Each row has a name. After each piece below comes the name of the row it's from, unless a question asks for something else. Each question is about the rows just above it. Places in a row count from 0.

[143 136 215  82 133 115 152 128 118  81  54 134 100 104  93 156  97] = (81)
[ 87 135 107  72 123 102 145  78 104 115  98 130 158 121  88 138 164] = (31)
[111 164  85 185 153 129 103 159 121 123 133 181 121 128 115 104 123] = (82)
[101 135 136 139 103 139 114 119 105 125  89 209 123 123 137  98 137] = (63)
The row with [128 115 104] is	(82)
Row and place of [102] in the named rows:	(31), 5
What comes right after [129] in the named rows?	[103]
Where in the named rows is [82]?	(81), 3
Which row holds [111 164  85 185 153 129 103 159 121 123 133 181 121 128 115 104 123]?	(82)
Where in the named rows is [87]?	(31), 0

[183 198 170  88]  (24)
[183 198 171 192]  (136)
[177 210  89 182]  (36)
[ 41 115 172 114]  (69)
The entry that follows [170]:	[88]
which: [ 41 115 172 114]	(69)
Where in the named rows is [210]?	(36), 1

[139 125 187 138 160 103 106 126] -> (77)
[111 120  91  93 154 162 156  94] -> (75)
[119  79 161 100 187 144 137  98] -> (19)
[109 112  71 105 127 158 157 108] -> (122)
[108 121  50 103 122 157 160 108] -> (147)
[120 166  62 138  83 125 140 138] -> (7)
[109 108  70  99 135 162 160 103] -> (105)
Among the named rows, does one hold [106 126] next to each other, in this order?	yes
Row and place of [119] in the named rows:	(19), 0
[139 125 187 138 160 103] is in which row?	(77)
Which row holds [109 108  70  99 135 162 160]?	(105)
[119  79 161 100 187 144 137  98] is in which row?	(19)

[129 138 127 125] -> (134)
[128 164 204 105] -> (153)
[129 143  53 114] -> (9)
[119 131 142 112] -> (164)
[102 132 140  81] -> (129)
[135 121 170  93] -> (76)
[110 112 103 165] -> (102)
[131 165 169  99] -> (131)
What comes right after [204] in the named rows?	[105]
Is [170  93] printed in one of the named rows, side by side and in this order?	yes
Row and place of [102] in the named rows:	(129), 0
Where in the named rows is [128]?	(153), 0

[129 156 138 128 130 118 134] = (49)
[133 115 103 131 127 146 116] = (13)
[132 155 129 127 131 127 130] = (55)
[118 148 106 127 136 123 117] = (144)
[115  59 106 137 122 134 114] = (32)
which: [133 115 103 131 127 146 116]	(13)
Is [103 115] printed in one of the named rows, side by side and in this order?	no
Row and place of [155] in the named rows:	(55), 1

[105 129  65 144  79  91 153 138  49 122 129 167 131  87 137 125 119  92
 215 127 151 142 175 116  39  94 161 152 107] : (40)
[139 117 123 128  95 128 185 127 148  77 121 172  91 119 124 175 121 182
  86 150 101 137 121 189 167 146  84 142 121] : (165)
[100 144  79 140  76 110 148 124  53 121 106 185 127  98 187 131 123 100
 195  96 154 144 164 120  70 123 161 160 128] : (12)
[101 145  77 140  74 110 151 125  53 119 106 187 121  96 191 135 123 102
 193 143 154 144 162 123  73 124 158 160 128] : (205)
[128 118 109 132 122 109 135 138 116 128 142 122 130 114  97 125 122 119
 153 117 127 131 141 126  97 108 130 129 111] : (86)
[101 147  85 140  85 112 136 123  58 129 108 174 131 104 190 125 125  94
 194 137 157 142 160 112  68 123 166 154 131] : (113)
[146 104 112 128  86 118 207 136 151  58 131 178  82  77  93 186 115 194
  85 148  90 140 127 208 162 136  68 143 104] : (186)
[118 124  97 136 120 101 123 139  91 140 141 121 143 108 104 111 124  95
 185 114 141 129 154 105  67  95 154 131 110] : (185)
[127 112  86 138  92  96 173 142 103  97 140 157 119 137 215 127 125  92
  87 131 120 139 154 153  86 102 118 141  96] : (154)
[109 150 107 133  94 128 137 118  82 127 101 172 124 118 201 133 130 112
 157 144 150 137 140 122 110 139 150 151 142] : (194)
[146 104 112 128  86 118 207 136 151  58 131 178  82 107  93 186 115 194
  85 148  90 140 127 208 162 139  68 143 104] : (204)
[124 122  87 136  70 108 196 133 103  74 118 194  92  96 134 170 115 160
 135 148 116 146 146 180 117 128 101 154 110] : (151)
which: [101 147  85 140  85 112 136 123  58 129 108 174 131 104 190 125 125  94
 194 137 157 142 160 112  68 123 166 154 131]	(113)
Is [150 150] printed in one of the named rows, side by side and in this order?	no
[105 129  65 144  79  91 153 138  49 122 129 167 131  87 137 125 119  92
 215 127 151 142 175 116  39  94 161 152 107] is in which row?	(40)
Where in the named rows is [76]?	(12), 4
Which row holds [131  87 137 125 119  92 215 127]?	(40)

[119 137 120 143 127 128 143 124 131 124 101 122  97 116 142 119 109 134
 136 136 122 132 142 126 112 124 137 130 133 121 137 124 127 127 117 127
 115 120 134 125 106 136 115 126 109 136 128 135 123 141 149 135 118] : (119)
[124 122 131 122 138 136 111 131 130 127 134 134 135 131 126 120 129 133
 134 122 123 123 123 135 139 134 129 138 119 130 129 127 130 133 139 135
 135 123 118 129 129 123 142 129 126 124 130 126 140 127 117 132 128] : (179)
[112 151 100 204 152  90 140 140 132 110 167 106 100 130 129 137  95 149
 112 128 103 144 111 144 114 182 124 124 109 146 169 119 123 151 134 122
 111  94 147 132  91 145 136 172 100 141 113 132 118 176 119 119 133] : (15)
[101 138 136 126 160 159  69 159 135 114 137 157 130 121 136  95 111 141
 165 117  99 115 107 151 154 163 141 148  92 127 146 125 137 157  86 158
 141 108 105 152 102 114 168 134 110 116 131 122 165 140 111 141 135] : (46)
[ 96 149 137 124 137 176  98 151 127 106  85 159  83  91 170  85  95 139
 187 150 106 128 142 127 130 128 152 144 118  97 148 140 138 147 111 151
 122 111 123 153  72 112 135 113  85 125 133 135 158 142 169 155 122] : (41)
[134 105 155  62 131 168  84 131 131 136 109 154 162 129 126 105 148 119
 151 115 141 110 130 128 158 104 134 143 124 114 103 131 135 123 143 147
 150 143  97 133 154 103 142  94 146 115 141 119 160  89 113 145 125] : (8)
[126 117 138 136 176 121  62 155 142 124 194 141 178 156  92 122 135 140
 124  93 100 110  73 169 170 189 117 144  73 158 140 117 133 153 182 153
 161 110  96 143 151 120 188 153 144 115 127 107 157 135  53 122 150] : (161)
[126 117 138 136 176 121  62 155 142 124 119 141 178 156  92 122 135 140
 124  93 100 110  73 169 170 189 117 144  73 158 140 117 133 153 182 153
 161 110  96 143 151 120 188 153 144 115 127 107 157 135  53 122 150] : (74)
which: [129 129 123]	(179)
Among the named rows, does one hold [85 95] next to each other, in this order?	yes
Where do [126 117 138 136 176 121  62 155 142 124 119 141 178 156  92 122 135 140
 124  93 100 110  73 169 170 189 117 144  73 158 140 117 133 153 182 153
 161 110  96 143 151 120 188 153 144 115 127 107 157 135  53 122 150] appear?	(74)
Among the named rows, does one hold [154 103 142  95] next to each other, in this order?	no
Which row holds [134 105 155  62 131 168  84 131 131 136 109 154 162 129 126 105 148 119
 151 115 141 110 130 128 158 104 134 143 124 114 103 131 135 123 143 147
 150 143  97 133 154 103 142  94 146 115 141 119 160  89 113 145 125]?	(8)
Row and place of [83] in the named rows:	(41), 12
Where do [101 138 136 126 160 159  69 159 135 114 137 157 130 121 136  95 111 141
 165 117  99 115 107 151 154 163 141 148  92 127 146 125 137 157  86 158
 141 108 105 152 102 114 168 134 110 116 131 122 165 140 111 141 135] appear?	(46)

[ 94 135 117 141 141 118 126 104 104 146 125 123 136 161 148 162 138 158
 146 143 144 122 116 127 148 104 132  93 124 136 124  86  91 105 161 107
 149 114 107 167  97 151 140 112 180 117 142 109 131 129 171 126 128 162
 157  93 139] = (56)
[142 131 111 122 111 128 130 133 143 125 146 147 118 131 135 130 130 134
 126 115 134 135 102 122 137 123 123 132 116 125 132 111  79 139 147 153
 136 135 113 141 133 134 130 117 110 145 125 123  92 125 145 134 124 127
 139 136 129] = (115)
[ 98 115 100 140 142 126 150 113 112 121 106 127 151 140 168 145 117 155
 118 122 139 133  98 107 160  95 133  88 140 130 136 118  73 107 184 132
 163 128 119 160  95 157 123  82 208 147 172 115 125 104 146 163 120 140
 128  89 126] = (89)
[118 121 117 133 134 134 137 138 119 112 114 122 142 122 153 107 126 143
 106 111 132 130 104 107 144 109 130 120 126 114 131 156 100 119 165 139
 156 136 119 151 107 159 108  86 171 147 151 112 115 104 113 179 143 113
 119 111 115] = (191)
[150 138 131 122 118 132 117 138 137 126 150 142 119 130 110 112 135 126
 118 118 132 127 125 135 122 146 121 145 108 122 126 122 116 140 121 138
 126 135 122 139 133 137 124 138  94 125 110 123  96 126 125 135 134 117
 139 141 123] = (121)
[137 121 101 123 112 130 135 127 140 131 144 153 119 135 138 137 118 134
 127 119 137 132 108 121 133 124 121 128 125 127 138 113  91 136 140 140
 128 139 128 144 129 129 137 117 126 135 128 126 101 128 150 128 117 130
 144 127 131] = (88)
[114 129 150 140 159 125 130 125 108 121 103 105 158 126 119 114 130 129
 104 134 120 124 144 137 138 129 133 105 141 140 118 139 145 115 133 113
 120 120 139 125 106 142 111 126 174 117 152 132 159 108  96 146 137 119
 103 102 119] = (133)
[151 114 147 121 133 130 143 146 146 119 104 117 135 107 111 109 116 109
 115 128 109 135 155 133 118 142 131 141 154 143 130 168 176 144 109 144
 117 131 156  84 151 107 122 149 111 136 133 159 167 127  86 109 119 110
  91 150 128] = (4)
[112 168 174 134 133 110 103 116 114 144 129  92 127 148 109 140 176 139
 148 149 122 122 139 148 130 130 144 126 105 138 103  88 120 121 134 129
 145  94 128 125 123 141 126 151  97 124 111 115 117 141 141 109 160 153
 139 139 140] = (178)
[106 165 178 133 134 108 106 113 117 149 117  88 128 140 110 153 174 130
 159 157 116 126 151 149 126 123 147 122 117 148 104  92 140 120 126 129
 137  91  90  99 132 121 134 158  98 127 115 128 143 149 137  99 156 163
 126 144 148] = (93)
Is [138 126] printed in one of the named rows, side by side and in this order?	yes
The row with [ 94 135 117 141 141 118 126 104 104 146 125 123 136 161 148 162 138 158
 146 143 144 122 116 127 148 104 132  93 124 136 124  86  91 105 161 107
 149 114 107 167  97 151 140 112 180 117 142 109 131 129 171 126 128 162
 157  93 139] is	(56)
Where do [ 98 115 100 140 142 126 150 113 112 121 106 127 151 140 168 145 117 155
 118 122 139 133  98 107 160  95 133  88 140 130 136 118  73 107 184 132
 163 128 119 160  95 157 123  82 208 147 172 115 125 104 146 163 120 140
 128  89 126] appear?	(89)
Does one of the named rows hold [137 129] side by side, in this order?	no

[177 170  52  70  54 167 144 198  68  85 164 218 165 115] : (50)
[175 169  54  69  55 165 146 195 147  87 181  67 166 117] : (96)
[219 164  60  72  62 155 152 180 124  94 168 209 163 127] : (118)
[69] is at row and place	(96), 3
What comes right after [180] in the named rows?	[124]
[52] is at row and place	(50), 2
[68] is at row and place	(50), 8
which: [ 52  70  54 167 144 198  68  85 164 218 165]	(50)
[146] is at row and place	(96), 6
The entry that follows [218]:	[165]

[122 126 143 131 121  87 119 173 116 111 128 135 115 117 134 129 111 115
 114 120 109 140 113 106  98 132 116 116 125 117 111] = (29)
[122 138 125 109 156 133 140 132 123 134 128 125 116 111 134 129 112 118
 120 120 113 110 122 141 169 139 116 110 125 117 112] = (85)
[168 172 174 160 121 117 125 132 116 111 143 124 115 110  93 103  83  57
 120 112 108  97 122 151 131 124 116 116 130 163 202] = (44)
which: [120 112 108  97 122 151]	(44)
Is [115 114] printed in one of the named rows, side by side and in this order?	yes
[108] is at row and place	(44), 20

